0: [ 35  30  31  49  28  51  52  46 -43  24 -41 -26 -54  -3 -27 -53  -9  23 -29  -7 -20 -32 -22  -5 -53 -12 -31  -9 -24 -50 -19  -7   0   7  22 -29  -2 -33  13  20 -44   4   5  14  16  10  11  -3  19  23   2  -5  35  43 -33  30  43 -34  39 -28  41 -36  36  26]
1: [  7  -1  -4   1  14   3  11   5 -28   9 -23 -55 -35  19 -42 -39  23  52 -49  10 -52 -51 -46  36 -36  -3 -45  53 -41 -48 -38  44  23  37  32 -24  34 -28  40  49 -24  26  51  36  29  22  23  28  43  18  41  53 -13 -15 -16 -14 -20 -12 -18 -13  -7 -18  -7  -8]
2: [ 31  37  37  40  43  36  41  33 -38  44 -36  10 -13 -27  31  29 -21 -25  24 -31   6  19  21 -29  24 -24  15 -33  22  27  17   3  -7 -19  -2 -17 -17 -21   1   6 -20  14   9 -12  -8 -14 -10 -20  -5  11  -3   2 -47 -54  59 -54 -51  58 -52  56 -45  56 -58 -48]
3: [-44 -54 -52 -23 -52 -24 -42 -46   1 -56  51  10   0 -26  16   2 -28 -33  12 -23   4  24   9 -31   5 -27   5 -33  13  18  17  45  39  49  22 -41  38 -25  28  35 -44  29  26  43  45  35  31  54  21  32  51  41  -6  -8   1 -18 -17 -13 -28  -2 -21  -6 -12 -19]
4: [ 28  33  14  23  11  22  12  17   7  19   0 -38   6  21   7 -24  15  38 -49  58 -18 -35  -6  43  -7  56 -28  15   0 -43  -2 -18   1 -51 -42  54 -29  32 -34 -32  29 -22 -46 -12 -39 -52 -25 -20 -54 -48 -44 -32  33  46  -9  40  36  -3  42  -1  29  -7  38  45]
5: [-49  -6 -57  -4 -32  -7 -39 -42  56   0  49  39  31  -8  38  14 -12 -27 -20   8  13   6  -8 -34  26   3  10 -19   0  23 -26 -30  25 -34  34  34 -27  27 -16  18  46 -51  21 -46  16 -21 -49   9 -15 -45   7 -53  47  34  -5  45  14 -29  42 -35  31  -4  38  50]
6: [ 52  49  49  47  -8  46  40  24 -50  41 -52 -11 -12 -37  12  29 -33 -35  34 -31  18  -3  -5 -39   3 -43 -14 -33   3  23   0  30  13   8  18 -41  36 -47  11  21 -46  38   2  27   7  17  -1  21  -8  44  32  40 -23 -27 -24 -25 -20 -25 -21 -19 -26 -28 -32 -17]
7: [  4 -11  21  21  37  19  29  24  13  19  15 -16   9  33 -27 -36  35  42 -42  44  18 -20  14  53 -48  48  15  37   7 -38 -14 -52 -23  -9  -4  46  -5  56   4  -8  48 -31 -50 -17  -2 -23 -40 -39   2 -26 -34 -19 -56 -31  53  -2 -58  60 -35  57 -46  41 -15 -49]
8: [ 28  49  49  37  45  36  41  46 -48  39 -52  -7 -27 -36 -13 -20 -18 -32 -18 -38   6   2  -3 -27  -7  58  -2 -26 -12  -1 -16  16  10 -17 -11 -40 -34 -42  13  23 -36   9  15  21  -8 -24  14   7 -29  18   3 -22  37  26 -46  28  19 -42  23 -28  32 -41  41  31]
9: [-17 -32 -54 -38  -8 -12 -27 -54   7 -21  27 -11 -13  14 -39 -22  23  18 -42  12 -23 -47  -1  10  -5   7   0  15 -45 -42  -9  40  27  37  18 -24  39 -30  47  47 -32  43  26  21  34  52  36  33  29  49  31  22 -57 -19  51 -35  -8  22 -52  22 -22  59 -49 -29]
10: [ -1 -10 -15  -3  -4 -44  11  14  31 -36  32  20 -23  48 -39 -42  42  55   5  51 -28 -37  24  36  24  38 -21  58 -51 -19 -36 -28 -26 -33  16  42 -50  44 -22 -42  52 -13  -5 -10  10  20 -52  23   7 -47   2   4   6 -56  41 -20 -10  52 -18  49 -33  58  11 -49]
11: [-49 -51 -49 -55 -54 -44 -42 -53  54 -44  56  27 -10  17  33  38  -9  -6  29  -2   2  24  26   3  -7  15  19  20   5  13   0  -9 -18   8  16  44  22  25 -34 -30  46 -24   7  -3   4 -19 -18 -30 -36 -40 -22 -27  38  33 -31  28  33  -7  46 -25  43 -19  46  45]
12: [-37 -25 -33 -33 -45 -29 -12 -27  34 -10  27  44  36 -49  50  48 -41 -47  38 -47  40  52  33 -38  32 -41  41 -36  46  52  42   1  -6 -17   3  12 -27  13  16 -50  14  -2  17  14 -14 -36 -11  13   5   0 -39 -15  25  28 -12  20  18 -13  -6   1  24 -16  16 -36]
13: [-47 -49 -42 -55 -44 -36 -51 -42  54 -55  56 -45 -32  34 -37 -51  20  49 -30  49 -18 -25 -17  55 -26  46 -28  53 -29 -21 -35  22  11  17  32 -17  24 -11  37  37   7  46  39  10  21  32   6   9  19  34  26  28  -6  -8  -2  -1  -5  -3 -14  23  -7   6 -17   5]
14: [-53 -51 -57 -35 -49 -44 -24 -48  31 -44  36  34  43 -24  42  51 -12 -30  21 -33   4  36  29 -20  46 -34  44 -36  25  49  37  22  17  19   5 -23  10  -6   1  -6 -13  31  24  14  -7  13  16   9  -3   1   7  -1 -23 -25  46 -18 -15  -1 -33  54 -16  59 -56 -34]
15: [ 19  11  23   4  14   9 -20   5 -34   9 -31  37  36 -31  45  43 -40 -45  48 -43  52  31  29 -34  38 -50  46 -48  49  40  52  -6 -23  -4 -21 -23 -17 -26   1 -15 -29   4  -7 -24 -25 -28 -15 -10 -12  -9  -2   2  15  17 -38  20  24 -34  12 -35  22 -43  29  33]

[-49  -1 -25   3 -22 -39 -34 -18  25 -27  27  46  50 -24  35  41 -36 -28  36 -26  33  40  48 -31  43 -32  42 -36  29  30  37  20   8  12   6  -6  19  -8  -3 -15  -3  -2 -19 -15  16  11  14   6  -8   1  17  -5 -49 -54  58 -52 -27  33 -57  61 -29  34 -48 -53] 14 2
[-18 -28 -22 -35 -39 -44 -56 -42  10 -53  36   8   6 -44  36  16 -33 -20   0 -26   4  24   2 -15   8 -38  12 -28  13  18  -4  51  39  25  30 -41  21 -49  23  49 -44  17  29  44  46  42  35  28  38  52  43  48 -18 -10 -17 -14 -39   5  -9 -21 -12   1 -25 -15] 3 14
[  9 -32   6  -8  -1  26  12   0  22  -7  18   5  18  29 -37 -12  35  42 -18  27  13 -22 -24  58 -12  39 -29  44   3 -43  20 -37 -28  -4 -40  37 -20  32 -49 -15  41 -54 -26 -53 -15 -50  -1   7 -32 -35 -17  -8  47  29 -34  49  38 -37  42 -40  44 -40  45  41] 4 11
[-51 -56 -28 -30 -32 -46 -20 -41  36 -29  56  -1   7 -31  16  14 -35 -27  23 -33  11  30  -1 -38   3 -29   8 -40   3  23   1  44  20  34  18 -43  46 -47  37  37 -49  48  51  26  31  40  42  13  28  42  17  50  -6 -13 -17 -11 -18 -15  -7 -13 -12 -11 -10 -15] 3 14
[-41 -44 -32 -37 -42 -17 -32 -25  46 -55  32 -55 -27  56 -47 -44  53  54 -34  49  -3 -49 -20  55 -24  58 -38  42 -51 -26 -47 -33   8  13  -1  -7  26  -9  16   2  -3   2  24  12  10  23  40  -4   7  35 -10  17  32  31   5  16   2  -8  29  -1  25 -12  38  19] 13 1
[ 38  50  40   3  33  26  35  12 -46  17 -45  -2  -8 -37  -6 -17 -33 -16  11   6   1  -3 -20 -39 -15 -36 -19 -41 -10   8   5  11  32  41  47 -50  46 -47  38  28 -49  53  -5  15  31  46  25  28  23  49  17  21 -32 -34 -19 -33 -18 -27 -29 -28 -26 -31 -15   5] 6 0
[-41 -35 -28 -47 -23 -55 -46 -49  54 -55  56  22  16  10  36  46  10  -3  17   5  14  38  12  14  38  12  31   0  32  44  34 -25 -16 -19 -11  54 -17  45 -13 -32  52 -32 -12 -38 -43 -48 -27 -40 -51 -21 -36 -29   8  28   0  21  16   5  23  10  19   3  40  26] 11 5
[ 16  43  35   1  28   5  -8  23 -22  -5 -19  11  23 -43 -11  34 -33  37  53 -29   7  41  21 -41  46 -39  27 -23  39  49  42  35  10  25  -1 -31   9 -20 -30  -3 -25 -51 -17  33 -19 -12  -8  19  -5  13  15 -10 -56 -44  10 -57 -23  53 -40  -7 -43  58 -53 -34] 2 6
[-53 -39 -52 -47 -54 -55 -44 -49  44 -46  10  -6 -10 -15  -1   4 -21 -11   5 -19 -15   2  -6 -17 -10 -14  -4 -21 -14 -13   0  18  25  17  49 -29  22 -37  25  35 -25  38  21  51  16  40  47   9  53  11  44  33  25  33 -29  45  40 -25  27 -23   8 -33  11  29] 3 13
[ 17  -1   4   9 -10 -17 -54  -7  29  12  27 -55 -13  27 -49 -37  27  59 -51  54  18 -46   9  41 -27  38 -19  49 -45 -33  -7   4   3 -16 -48  32 -10  38 -40   1  34 -27 -36 -24 -31 -42 -28  16  -1  11  -3 -12  37  46 -33  35  43 -13  41 -14  39 -28  26  50] 4 11
[ 26  25  19  28  23  17  17  29 -36  19 -40  46  53 -44  36  38 -41 -45  33 -40  52  40  50 -41  39 -48  42 -36  48  34  44 -14  -6  -4 -11 -14 -15  15 -37  -8  16 -32 -24 -26 -27 -19 -11   2  -1   5 -22  14 -11  14 -29 -20   4 -24   6 -26   2 -23  -3 -56] 15 12
